(in the rows, 128 means zero)
One turn sends every row of this set to another row. A few are shown first. Where does it send the rows asked after them?
Q345: [131 108 161  95 107 144 120 143 127 104 142 148  56 117 110 153 159 140
 123 129  98 118  88  99 135 110 120 171 115 119 122 115 127 132 122 109
 142 102 116 121 109]
Q52: [112 113 110 127  98  84 134  81 130 154 132 132 125  87 126 122 153 135
 136 135 105 142 139 157 117 134 137 126 138 177 142 140 137 124  86 115
 129 115  91 130 125]
Q949: [128 116 106 140 112  89 110 137 108 118 119  92 117 126 106 135 140 104
 128  94 112 148 113 147 143 151 118 169 100 155 106  81 139  95 161  97
 107 123 129 121 111]
Q872: [127 145 178 151 139 153 131 158 127 121  91 125 155 111 123 109 154 142
 159 116 110 130 116 140 134 146 156 136 134 166 120  95 151 105 125 105
 123 151 130 116 124]
Q29: [102 124 108 117 125  96 135 147 162 156 136 128 123 135 105 135 135  90
 110 140 153 107 117 144 130  88 153 142  97 141 153 100 136 112  99 145
 155 160 171 107 104]
Q571: [138 131 139 104 114  84 116 126 142 133 118 114 139 166 171 131 109 108
 146 135 116 147  78 148 133 134 138 125 155 132  76 145 140 115 126 139
 127 116 144 140  93]
Q772: [124 104 130 150 117 114 130 158 136 129 105 147 116  93 148 134 150 116
 117  99 115 124 112 123 154 151 154 140 112  64 140 136 117 141 114 157
 170 112 119 133 106]
Q200: [ 97 146 103  87 106  84 141 147 129 115 119 119 111 107 140 135 146 119
 110 149 144 122  74 158  87 119 153 129 123 170 175 108 151 122 120 154
 147 122 117  97 136]
Q906: [136 119 124 115 135 103 112 124 128 140 133 107 120  94 116  98 181 144
 124 136 114 146 159 156 109 105  82 102 117 144 146 136 120 139 107 130
 108 162 115 113 113]
Q728: [130 110 127 149 115 123 135 155 128 139 104 156 108 118 138 155 127 127
 128  84 151 142 112 124 165 148 135 147 122 101 154 135 142 157 109 162
 186 119 107 118  95]
Q120: [115 157 113 125 120 164 113 152 127 122 129 114 107  85 134 154 152 115
 106  80 128  78 104 115 134 126 123 140 119 148 108 126 117 171 126 141
 136 137 105 119 163]
Q221: [121  94 130  94  90 143 114 171 106 112 124 163  55 123 128 136 139 155
 108 129 122 130  81 111 134 115 113 171 121 127 111 104 155 135 127 119
 155 130 112 114 106]
Q322: [113 132 151 150 142  80 132 151 117 131  83 118 140 109 136 170 120 148
 153 119 108 132 108 154 107  89 117 132 112 134 106  96 124 126 138 132
 118 114  87  99  81]
Q820: [149 154 140  95 125  82 103 151 131 122 123 129 122 171 141 123 166 119
 152 135 136 117 101 134 135 113 118 127 131 150  75 139 153 126 159 114
 114 143 146 159 113]
Q747: [149  82 100 138 145 118 153 120 127 157 137 115 134 121 110 119 157 129
 111 169 120 134 119 139 123  85 131 113 136 144 119 134 147 109 108  99
 137 137 107 119 140]
Q248: [105 141 104 118 134 157 103 163 147 125 106 148  97  98 141 163 155 120
 114  74 133  83  95 128 149 136  94 140 134 159 129 110 138 148 114 146
 144 164 110 120 143]
Q197: [114 180 122  88 109 110 131 120 127 129 131 140 126 118 113 116 143 165
 108 130 165 147 113 131 123 101 128 131 109 110 173  95 156 132 102 133
 117 136 155 103 108]
Q51: [128 162 154 104 107  78 112 141 117 120 111 100 143 160 163 123 142 135
 144 106 140 100 112 143 152 134 132 120 166 158 107 149 122 120 121 145
 101 145 126 141 101]

Q345 -> Q120
Q949 -> Q872
Where do these go?
Q197 -> Q200
Q51 -> Q571
Q728 -> Q221
Q52 -> Q747

One turn sends every row of this set to another row. A few are shown first. Where does it send the rows asked after them?
Q162: [131 115 140 162 103 141 105 114 112 112 146 112]
Q410: [127 113 117 157  95 131  97 126 106 129 125 110]
Q751: [163 144  96 111 130 162  88 134 171 106 126 108]
Q556: [125 198 120 177 128 148 140 142 143 133 123 102]
Q889: [128 123 117 156  94 103 109 121 146 104  97  90]
Q64: [165 151 141 133 142 149 156 134 169  87 119  92]
Q740: [134 169 106 113 137 120 113 159 157 115  82 101]
Q636: [155 124 136 128 124 161  76 165 119 128 121  86]
Q586: [169 172 149 118 141 141 135 157 153  91 123  96]
Q938: [129 135 129 158 112 168 134 105 141  85  97  63]
Q148: [129 182 129 153 116 127 160 136 129 147 127 105]
Q678: [155 167 124 177 116 147 161 143 135 142 122  72]
Q520: [152 182 111 148  99 138 160 129 134 142 123 118]
Q271: [162 161 102 156  90 137 158 125 142 145 114 101]
Q577: [151 183 131 105 139 134 116 168 143 105 103  95]
Q883: [156 135 158 156 100 122 118 122 142  80 136  93]
Q336: [142 132 131 145  92 141  87 129 100 116 141 118]
Q984: [162 111 137 147 120 180  95 123 151 101 135 104]
Q734: [122 141 134 128 166 146  98 138 165 111 142  84]
Q183: [129 148  98 129 136 128 134 135 173 111  78  97]
Q430: [148 137 117 142 138 135 152 124 181  99  99  97]
Q730: [112 108 119 148 133 154  80 130 149 123 106  95]
Q559: [128 180 151 159 125 128 151 138 130 139 141  88]
Q516: [122 157 107 132 104 155  99 133 119 104  74  67]
Q525: [126 193 121 149 110 136 148 119 142 134 129 127]
Q8: [115 207 136 160 128 147 120 136 142 125 133  99]
Q529: [118 116 128 116 125 148  83 144 120 139 107  90]
Q71: [167 118 146 115 114 174  99 137 122 115 135  98]
Q91: [173 124  93 101 122 154 115 138 152 127 118  91]
Q818: [124 200 114 140 102 136 117 119 147 129 125 126]
Q6: [150 186 110 176 117 150 151 152 137 140 118  96]
Q504: [146 197 102 172 112 157 139 136 149 127 119 115]
Q332: [133 120 133 117 159 138 124 141 149 130 134  67]
Q154: [148 158 136 129  91 109  85 151 122  98 113  97]
Q682: [133 141 132 162 113 190  96 124 103 102 134  93]
Q98: [130 141 109 155 105 180  88 135  96 120 111  89]
Q354: [149 187  87 159  95 158 128 125 153 131 105 112]
Q742: [148 171 148 131 109 174 109 134 117  80 113  70]
Q735: [131 151 122 102 145 156  94 119 166 103 138 109]
Q953: [119 122 116 174 115 179 106 118 108 116 116  83]
Q317: [125 100 131 135 123 167 102 102 153 111 122 108]
Q829: [165 114 106 128 142 143 120 157 152 133 120  66]

Q6 -> Q520
Q682 -> Q162
Q889 -> Q516
Where do these go?
Q271 -> Q354
Q735 -> Q734
Q430 -> Q183
Q529 -> Q636

